runs of hidden systems:
trace 1, D (9 x 20):
0:  18  -5 -14   7  -7   7  23   1 -13  10  -1  17   7 -35 -42   2  -1   5  -7   7
1: -10 -10 -10   1  -2  40 -11  12   4   8  10 -14   9 -17 -10  15  29 -10 -17   4
2: -13 -11  -1 -18   4  17 -16  10  17  17 -15  22   7   2  -7  15   5 -13  25 -17
3: -16 -11  18 -17   2 -12  -6  13  -6  28  11 -10  -4  15  19  10 -17 -18  -1 -14
4: -18  14  -6 -16  13 -20 -16   2   4  -5 -11 -14  -4  12  24 -27 -15   0  12   5
5:  13  13   1  16  -6 -30   8 -20   6  10  -2   4  -8  -6   9 -26 -14   6   1  10
6:  13   5  -5  27  -3  -6   3  -4   5 -12   7 -23   3  -5 -22 -13   7   9 -11  27
7:   6   3 -10  29  -1  25  -4  -8  15 -13   2   8  -5  -3 -13  13  16  18   7   5
8:   5 -20  15   5  -7  16   9   5   9  -9   2   2   4   5  -7  37   3  -3   2 -13
trace 2, D (9 x 20):
0:  29  10  10   6 -14 -26  -5   2   4  -8  14   8  16  18 -11 -21  10   9  -8  17
1:  13  15  10   7  -3   4 -18  -7  -4 -12  22   9  -3  13 -16   0  19  31  -7  14
2:   9  -2  33 -10  -4  10  -5 -20   6 -21   2   3  -6  -4 -13  20  13  20   6  -4
3:  -3  -6  20 -18   7  10   7   0 -16 -16   9  -2  -7 -13  -8  27 -17  21   4 -10
4:  -9   0  -1 -24   6  14  10   3  -9 -17   2  -4   3 -28  22   7 -14  10  -5 -10
5:   3  -1 -13 -22  -4  -1  13  11  -3   4  -1  12  17 -31   6 -11 -15  -2  -4  -3
6:   2   1 -15  -9  -7   3  -7  19   1  21  18   2  19 -19  -1 -20   6  -7 -15  11
7:   0   2  -2  -8  -5   4 -27   8  20  19   8   9  14  -3 -10 -16  17  -3   6  10
8:  -2  -3  23  -2  -2  -5 -24  -2  17  22  15  -1  -2   8 -10   2   0   4  12   4
trace 3, H (9 x 20):
0:  -3  11 -23   4  -5  22 -27  -5   8  32 -13   4   9 -13 -28 -31  59 -24 -15  22
1: -14 -14   9  13   7   2 -18 -12  14  46 -32   7 -21  18 -44  13  12 -29  33  -4
2: -40   2   5  16  25  13 -17 -14 -11  -2 -23 -48 -38  26   5  14  14 -15   1   3
3: -20  16 -30  20  19   2   8 -24   4 -32 -51   2 -26   7  28  -5 -11   3  28 -10
4:   9  -4 -19  35  -6 -30  48  -4 -15 -15 -21 -12  -7  17  24   1 -26 -21 -13  -3
5:  16  10 -51  33  -7   3  22  21 -17 -22  -1   0  19   7  -7 -18  18  -4 -30  20
6:  26  -6 -23  22 -21  13  11   7   3  17 -12  40  18   8 -28   7  39 -22 -12  -3
7:  -4 -12   5  -6   1  13 -11  18 -23  17 -16  -2   2  33 -47  22  40 -27 -11  -3
8: -30  17  -7 -15  19  21 -27  -9 -25  11 -32  15 -30  22  -7   8  34  -5   6 -13
trace 4, Z (9 x 20):
0: -28   5 -17  22   8   2   4   0   4  10   8 -13 -23  12  65  10 -27  -9  -1 -15
1:   5   1 -22   9  -1 -37  10  18  20 -21 -16  -6  18  21  17 -27 -29 -11  16  10
2:  17   8 -28  32 -14 -11   5  22  -1  20  38  23  10  16   8  -7  -7  10 -16  10
3:  24   0   4  18 -18  -3 -10  -1  24 -14   4  -9  24  14 -16 -14  38  -5 -13  22
4:   7  -1  13   9  -2  12 -16  -4  -1   9   2  24  -9  24 -37  26  24   9  10  -4
5:  -8   1  31  -7   4   9  -3 -18 -15 -20 -10 -22 -17  18   5  24  22  -2 -10  -8
6:  -7  13   0 -16  13  -5  11 -16 -23 -21 -32  17 -19   5   4   7  -9  11  16 -17
7:   5   2  -2  -4  -3 -14  33  -5 -28  -2  -1  -3  -5 -18  19  -1 -22  -3 -20  -8
8:   8   7 -29  -6  -3  -2  14  11  -8  -3  -6   6  19 -28 -11 -26  -2  -1  -9  13
trace 5, G (9 x 20):
0: -15  21   9 -61  10 -24 -36   8   7  20  15  26   6 -12  34 -39 -28  19  23  -7
1:   2  17  19  -7  -4 -40  -5  -8 -18  42  51  -6 -14 -17  34 -30 -38  18 -20  11
2:  14  18   0  17  -6 -18 -15 -14  29  -4  36 -26  10 -36   7 -49 -12  31  -5  42
3:  32  -7  18  39 -16 -13  12 -29  47  11  25  10  -2 -35 -14  -1 -30  27  23  15
4:  21 -32  36  17 -16   8   5   7  47 -16  46 -22  23 -10  -6  35 -21  17   8   8
5:   7  -9  16  -9  -4  15 -13  15  41 -36  31  26  17  13  24  35 -24  39  33 -18
6:  16  -5  36 -41 -14 -23   4  16   5 -17  31  31  19  24  46  20 -28  15   2 -29
7:  17  22  11 -43  -5 -26 -12  26 -24 -21  50  25  22  14  27 -18 -18  41 -16  -1
8:  32  32  22 -26 -17 -31 -15 -17  -7   9  35  40  10 -13  12 -41   5  36 -13  11
trace 6, L (9 x 20):
0:  12 -37  -2   4 -17   0  18  29  23  30  13 -40  38 -36 -30  -7  -7 -42 -20  19
1: -29   0 -43   2  10  49 -46  38  22  21  18  12  12   7 -11   4  30   2   9   7
2: -21 -15  25  -3  -4  -2 -22 -17  35  48 -22   0 -14  20  27  10  12 -44  19 -22
3: -30   3  -3 -16  22 -27 -13  31 -27   8   1  -5 -19  51   7   9 -41   2  19 -11
4: -10  34 -17  21   7 -21  -1 -29 -12 -19 -15  -3 -30  19  53 -27  -4  13  -3   2
5:  30   2  -2  31  -5 -42  31 -15   1 -18 -20  -5   1   1 -29 -17 -25   5  11  20
6:  15   0 -18  46  -5  23  11   9  -2 -30  27 -25   6  -5 -22  12  12  23 -24  25
7:   8 -14   7   6  -9  34  -7 -12  34 -22 -25  -3  16 -10 -27  14  47 -11   6   3
8:  -2 -27  16 -15  -4  22   8  17 -10  13   0  18   3  13 -14  52   8 -16  -1 -30
trace 7, G (9 x 20):
0:   3  14   5 -10   7 -23  21  -4 -39 -25  -5  -5 -11   8  11  -4 -18  12 -11  -3
1:  17  17  -8   1  -8   2  14 -13 -18 -21  -1   3   4 -19   6 -18  18  12 -28   9
2:  19  -1  -4  -4 -10   4  14  -7  -2   8  -8  20  11 -34 -37  -8  10   1  -3   7
3:  -1 -15   8  -1  -4  27  -8   5   5  23  13   1   4 -18 -28  19  17  -4  -5   1
4: -24  -8   7 -18  11  20 -27   7  21   9  -4  -4  -1   0   0  12   5  -3  21  -7
5: -24  -1   9 -13  11  -7  -7   2  -3  10  -2  -7 -15  12  31   9 -25  -5  11 -16
6: -10  12 -12  -1   6 -12   3   6 -10 -13   3 -19  -2   5  37 -17 -17   1 -10   3
7:  13  15 -22  17  -6 -16  16  -6  -3  -5  -2  11   3  -9  11 -24  -7   7  -7  10
8:  24  -4  -6  22 -15  -5  14   2   4   9   8   3  13 -10 -24  -8   9  -5 -13  14
trace 8, L (9 x 20):
0:  -7 -23  16  -1   0 -16  12  22   5  10  25 -37   8  -2   7  11 -39 -10  -3   3
1: -16  20 -30  -3  11  17 -29  11  15 -26   5  12   6   7  22 -14   4  26  15   5
2:  20 -11  23  13 -18 -22  12 -20  30  15  -3  15   2   2  15   3 -10 -12  10 -10
3:   0  -1   3  -8   3  -8  -7  31 -10 -18  29 -12  13  24  -6   7 -14  18  -4   8
4:   4  20   5   2  -6   8 -19 -25  15 -11   0  17  -4   2  24  -9  26  17   1   0
5:  17 -12  35 -11  -8 -22  10  -5   0   7   3   2   3   1 -22   9 -15   0   6  -4
6:  -8  11   1 -11   8  14 -11   7 -17 -16  25  -8  -4  -3   9   6  -1  27 -12   5
7:   7   5  15 -15  -5  -2  -1 -27  15  -5 -17  13   1 -23   4 -10   8   5  11  -4
8:   7 -10  10  -9  -2  -5  14  14 -10   6  22   2   7 -14  -9  13 -26  10  -4  -3
trace 9, S (9 x 20):
0:  25 -14  22   0 -32 -14   0  -4  43  10  10  -1  34   6  31 -13  27 -34 -18   0
1:  -2   4   4  -7  11 -13 -28  22  -8  15  13  17  -4  28 -56   3 -11  25  29  13
2:  -4   3  36   2  -7  11 -17 -26   8  -1  17 -17 -15  18  43  17  28  -2 -20  -9
3:  10   0  22 -14  10 -19   9 -15  -5 -32 -30   3  -7   5 -33   7 -16  19  29  -2
4:  -5   7   0  12   2   9  19  -8 -33  -4  26 -15 -22 -13  26  17 -15  16 -31  -4
5:  15   3 -16  -6  -4   6  16   1  11 -42 -18   3  25 -23  -1 -16   6   7   1   8
6:   2  -6 -23   4  -5  15  11  22 -10  27  24  29   5 -17  -8  13 -15   5  -6  -7
7:  -6  -8  -3 -23  -3  16 -20  22  16  -1   4 -12  30  -3   2  -9  24 -17  -8   6
8: -13   3   4 -21   7   1 -25   2   8  24  -5  31  -7   8  -2   3  -6   5  28 -14
trace 10, H (9 x 20):
0:  21   6  47  -6  -5  -1  -3 -67  30 -25 -35   9 -14 -36 -20  -3  19  23  27   3
1:  -4 -20  25  19  13  -6  31   0 -23  -5  22 -25 -27 -12 -27  47 -61  27  10  -3
2:  -8   5 -15  -2   3  46  18  -9  -2 -48  13 -23   7 -51  43  11   4  24 -25  -3
3:  15 -23 -15 -24 -10  -2  34  29  16  -9  -6  36  37 -28   6  11 -39  -7  21 -23
4:   0 -12  -1 -26 -13   1   2  51 -20  21  50 -15  33   6  19  -1   0 -20 -45   0
5:   0  16 -14 -42  -3   8 -47  18  21  16   7  36  30  -7  -3 -38  31   4  10   8
6:   2  -6  48 -19  -7 -33 -29  -9  14  55  11   9 -10  22 -10  -2  -3 -15  15  -4
7: -22  19  26  -5  21  -7 -43 -18   2  -4  11 -45 -24   5  -7 -19   3  27   7  27
8:  -3  11  14  23   6  -4  -4 -46  35 -11  -9   6 -30 -21  21   1 -24  31  37  -1
trace 11, S (9 x 20):
0:  -7   6 -36  65   9  -6 -11   1  33 -10  -9 -10 -13  36  -9  -6 -12   9  33  22
1:   8 -19  -5  57 -15 -10  18   6  22   0   2 -12  -3  49  18  29  -3 -25  -5  -5
2:  -2  -1 -23  21   7 -11  -1  31  -9 -33 -14  -9   6  66 -14  10   2  -5   6   5
3:   1  11 -17  17  -6  -8   7   4 -19  -9 -11  26 -10  56  33  14  17 -11 -12 -21
4:  14   6  -4  -6  -6 -24  15   5 -33 -10 -32  12   5  38 -19  -6  25 -24 -16  -3
5:  -3  23 -21   9   4   5  -3  -9 -40  10 -18  17 -20  21 -11  -6  37  -6 -21   2
6:   7   4  -4  11  -6   7  10 -26 -10   4 -45   6  -9   1 -20  -4  45 -28 -12  -1
7: -15  -2 -20  22  12  17   8 -10 -21  15 -34  -9 -24  -2 -37  11  19 -19   0   3
8: -22  -3 -26  26   9  21   9 -13   2   0 -41 -24 -16  -1   5   2  22 -31  -3   0
trace 12, Z (9 x 20):
0: -18  -6  18 -31   9 -20  -3   5 -11  19 -13  10 -11  21  14  14 -24 -13  19 -25
1:  -9  20  -1 -14   6 -28  -2   0 -21   1   9 -14  -8   7  39 -27 -21   4 -14   4
2:  19  17 -11  13  -8 -29   7 -16  13   7   0  17   2 -17   2 -36 -15  12   7  15
3:  18  -8   0  29  -9  -3   8   3   6  13  26 -15   7 -18 -34  -1  -5   7 -11  24
4:  -5  -1 -12  20   5  36 -18   1  19 -17   1 -14   3  -7 -23  10  27  11   4  16
5: -12 -18  11   6   3  25  -3  -2  17  -6 -13   1  -6  10  -1  40   6  -6  18 -19
6: -20  -5   4 -23  12   1   0  17 -17 -21  -8 -11  -3  28  20  22 -12  -5   3 -18
7:  -1  17 -10 -18   0 -15   5   3 -12  -8  -5  23   2   9  43 -15 -10   1  -3 -16
8:  22   4   6  -9 -15 -35  14   4  -6  13  10  12  16  -6   3 -25 -12  -4 -12   5

runs to name:
trace 13 (2 x 20):
0: -17   0   6 -49  12  15  -7   4 -19   6 -13  26  -4 -18  -2  14  -6   4  14 -24
1: -13  -1  20 -40   3  -8   2  -2 -11  12   3 -15   1 -25  33  -9 -15 -12 -12 -10
 | Z
trace 14 (2 x 20):
0: -15  -8  17 -13  13 -41  -4  14  11   6   1 -22  -4  18   4  -6 -54   0  32   2
1:  -7  23 -21  21   5 -10 -10   6   2  -8  39  -8  -8   1  39 -20 -26  34  -5  17
 | Z
trace 15 (2 x 20):
0: -37  -3   0 -17  25  29 -33   8  -4   4 -17 -19 -14   5 -26  13  18  -2  18   1
1: -30  -1  11  -5  11   7  -5 -20  10   7 -20  -8 -28   7  47  17 -11 -12  16 -25
 | Z
trace 16 (2 x 20):
0:   7 -21  45   6  -4   9  25 -43  -6  29 -21  -7 -30 -32 -31  34   1 -15   0 -14
1: -31  -1 -10   6  27  29   2  -4 -12 -33 -17 -62 -16 -29 -18   5  -6  11   1  20
 | S
trace 17 (2 x 20):
0:  -5  17 -34 -22   3  27   8  -5 -13 -16 -19  22   9 -42  18 -19  18   7 -12  -7
1:   6  -9 -15 -18  -9   0  21   8 -14  43  -8  24  12 -38 -18  -9  -3 -26 -13  -8
 | G
trace 18 (2 x 20):
0:   2  29   8  15  10   3 -13 -58  26 -37 -25   0 -25 -27   7 -23   8  42  27  16
1:  23 -25  18  37 -12  -3  53 -22   0   8  12 -12 -12 -39 -18  33 -37   4  -5  -1
 | S
trace 19 (2 x 20):
0: -42  12  -7 -35  19  16 -25 -13  15   3 -38  28 -23  10  65   7  -5  -9  38 -41
1: -20  -1  -5 -28   9 -42  30  23 -48  15  -2 -26  -4   8  39 -15 -47 -31 -24 -12
 | G
trace 20 (2 x 20):
0: -27   5   0  -5  15   7 -23  -9   8  43   4  -3 -25 -21  -2  -6 -12   1  19   2
1: -13 -14  17   4   4 -10  -3 -12  31  11  -9 -38  -4 -17   7  -7 -18 -17  16   9
 | D
trace 21 (2 x 20):
0: -23 -10  14 -13   9  38 -21  25   6 -44  28 -51  12  17  27  31  14   9 -17   1
1:  -3   4   0 -30   8  -4   6   2   8 -35 -20  46   1  11  30  16 -31  21  41 -36
 | S
trace 22 (2 x 20):
0:  44  -2  37 -19 -14 -17  37  -2 -46 -20  24  47   2   1 -32  36 -17  38 -11 -18
1:   9  11  11 -35  -1  35  -1  10 -43 -41  34 -11  17 -26  -2  11  33  33 -48   4
 | S
trace 23 (2 x 20):
0:  20  -8 -14  -6 -18  36   0  29  10  -4  47   6  42 -39  -9   0  21  14 -29  13
1:   3 -14  20 -35 -16  25 -34   8  39  29  10  16  33 -20  -7  -3  38 -17   3  -3
 | L
trace 24 (2 x 20):
0:   0   2  27  -6   7  10   2 -33 -18  -2 -20  -3 -24 -10 -30  18  17   9   2  -4
1: -11  -1   5   5  11  22  17 -24 -15 -19 -21 -25 -20 -30  -4  16   3   5  -7  -1
 | S
trace 25 (2 x 20):
0: -29  10   0  -5   3  10 -37  -5  -7  77   5  23 -29  19  19   0  27 -26  -6 -16
1: -35   5  17 -21  26 -43 -20  -3 -20  36 -25 -31 -30  26  -4 -22 -27 -23  19   3
 | L
trace 26 (2 x 20):
0:  10   5  -4  23  -1   9  24 -22 -21  -5  -1  -2 -18 -31 -18  10   0  15 -14   6
1:  -1  -9 -16   6   4  25  21  -2  -3 -21 -24 -14   5 -31 -23   9   7  -5  -2   5
 | Z
trace 27 (2 x 20):
0:   4  13   6 -46  -6 -12   1 -28   6   2 -53  35  11 -21  21 -33  24 -24  10 -19
1:  -4  -1   2  -2   8 -47   9  18 -38  46   8 -11 -14  16 -29 -13 -39 -14  -2  10
 | H
trace 28 (2 x 20):
0:  -9  -8   9 -29  11   4  -3  10 -21   9 -21  11  -4   4 -38  17   1  -5  13 -12
1: -25   4   8 -18  10   8  -7 -10 -19  19  -1 -12 -20  -7  25   6   0 -10 -11 -11
 | D
trace 29 (2 x 20):
0:  29  -2 -10  68 -27   7   9  -4  17 -18  26 -33  13  24   4  -1  45 -10 -48  32
1:  22  -6 -12  19   1  -4  -4  -3  36 -29 -42  31  14  20 -64   2   9  11  53   9
 | G
trace 30 (2 x 20):
0: -12  13   8  -8  21 -20  -3 -24   3 -18 -32  27 -31  12   4   7 -39  26  54 -19
1:   4  -1   8  12   0 -20  38   1 -26 -17  30 -28 -12 -12  37  11 -51  15 -23  -2
 | Z
trace 31 (2 x 20):
0: -10  12   5  -9   1 -34 -23  -7  -8  44 -39  41 -21  62   0 -12  21 -33  19 -18
1:  -4  14  30   5   4 -41 -10 -32 -36  25 -32 -29 -33  42 -17 -20  33 -30 -21  12
 | S
trace 32 (2 x 20):
0:  22 -14 -10 -15 -14 -15  36  15   7  24  11  66  17 -30   7  12 -56   6  25 -31
1:  10 -12   2 -15 -22  12 -12  53   3  21  73  -6  39   4  21   5   8  -5 -43   5
 | G
trace 33 (2 x 20):
0: -12  -6  26  24   6 -10 -13   1  14   0  40 -32 -21  30  28  26 -33  19   7   0
1:   6   9  10   5   0 -21   0 -11  30 -52   1 -13   5  17  46 -12 -21  22  16   3
 | G
trace 34 (2 x 20):
0: -15  -6 -26   5  15  22   9   9 -13  -1 -22 -22   0 -25 -40  -1   4 -11   1  13
1: -24  -9 -26  14   5  33   3   1   9  17 -17  -2  -7 -14  14  14  10 -24   1 -11
 | Z
trace 35 (2 x 20):
0: -15   8 -14 -32  16 -10 -14  33 -31   7  10 -36  16 -15 -34 -38  -5  -3 -16  30
1:  -6  14 -15  12  -6  14 -21 -24  23  52   6  34 -12 -29  18 -18  13   0   9  -3
 | H
trace 36 (2 x 20):
0: -24  16 -21  17   7  20 -52   3  30  15  10 -22  -2  10  11 -27  33  -1   0  26
1:  -3 -13  24  27  -3 -12 -16 -24  45  18 -17   2 -17  30  -3  16  -3 -10  39  -6
 | Z
trace 37 (2 x 20):
0:  12  17 -32  16  -8   3  18 -23   7  -5 -23  28   2 -30  22 -29  11   2  -4   2
1:  19 -21  -8  11 -13  -6  29  15  -5  27   0  -1  19 -22 -41   2  -5 -24 -14   7
 | G
trace 38 (2 x 20):
0: -15   4  -8 -14   3  21 -41  17  -3  77  30  26  -5 -16 -38  -8  19  -1   2   7
1: -20  -6  46  -7   3   5 -39 -34  37  16 -10 -55 -13  -3   9  -8  32 -22   2  13
 | Z
trace 39 (2 x 20):
0:  -4   9  23  -1  -2  22 -13 -32  -3  -1   2  -7 -18 -13  10   9  33   9 -12  -2
1:  -6  -5  11 -14  14  -6   7 -10   1 -13 -25   2 -10 -11 -25  11 -23  11  31  -7
 | H
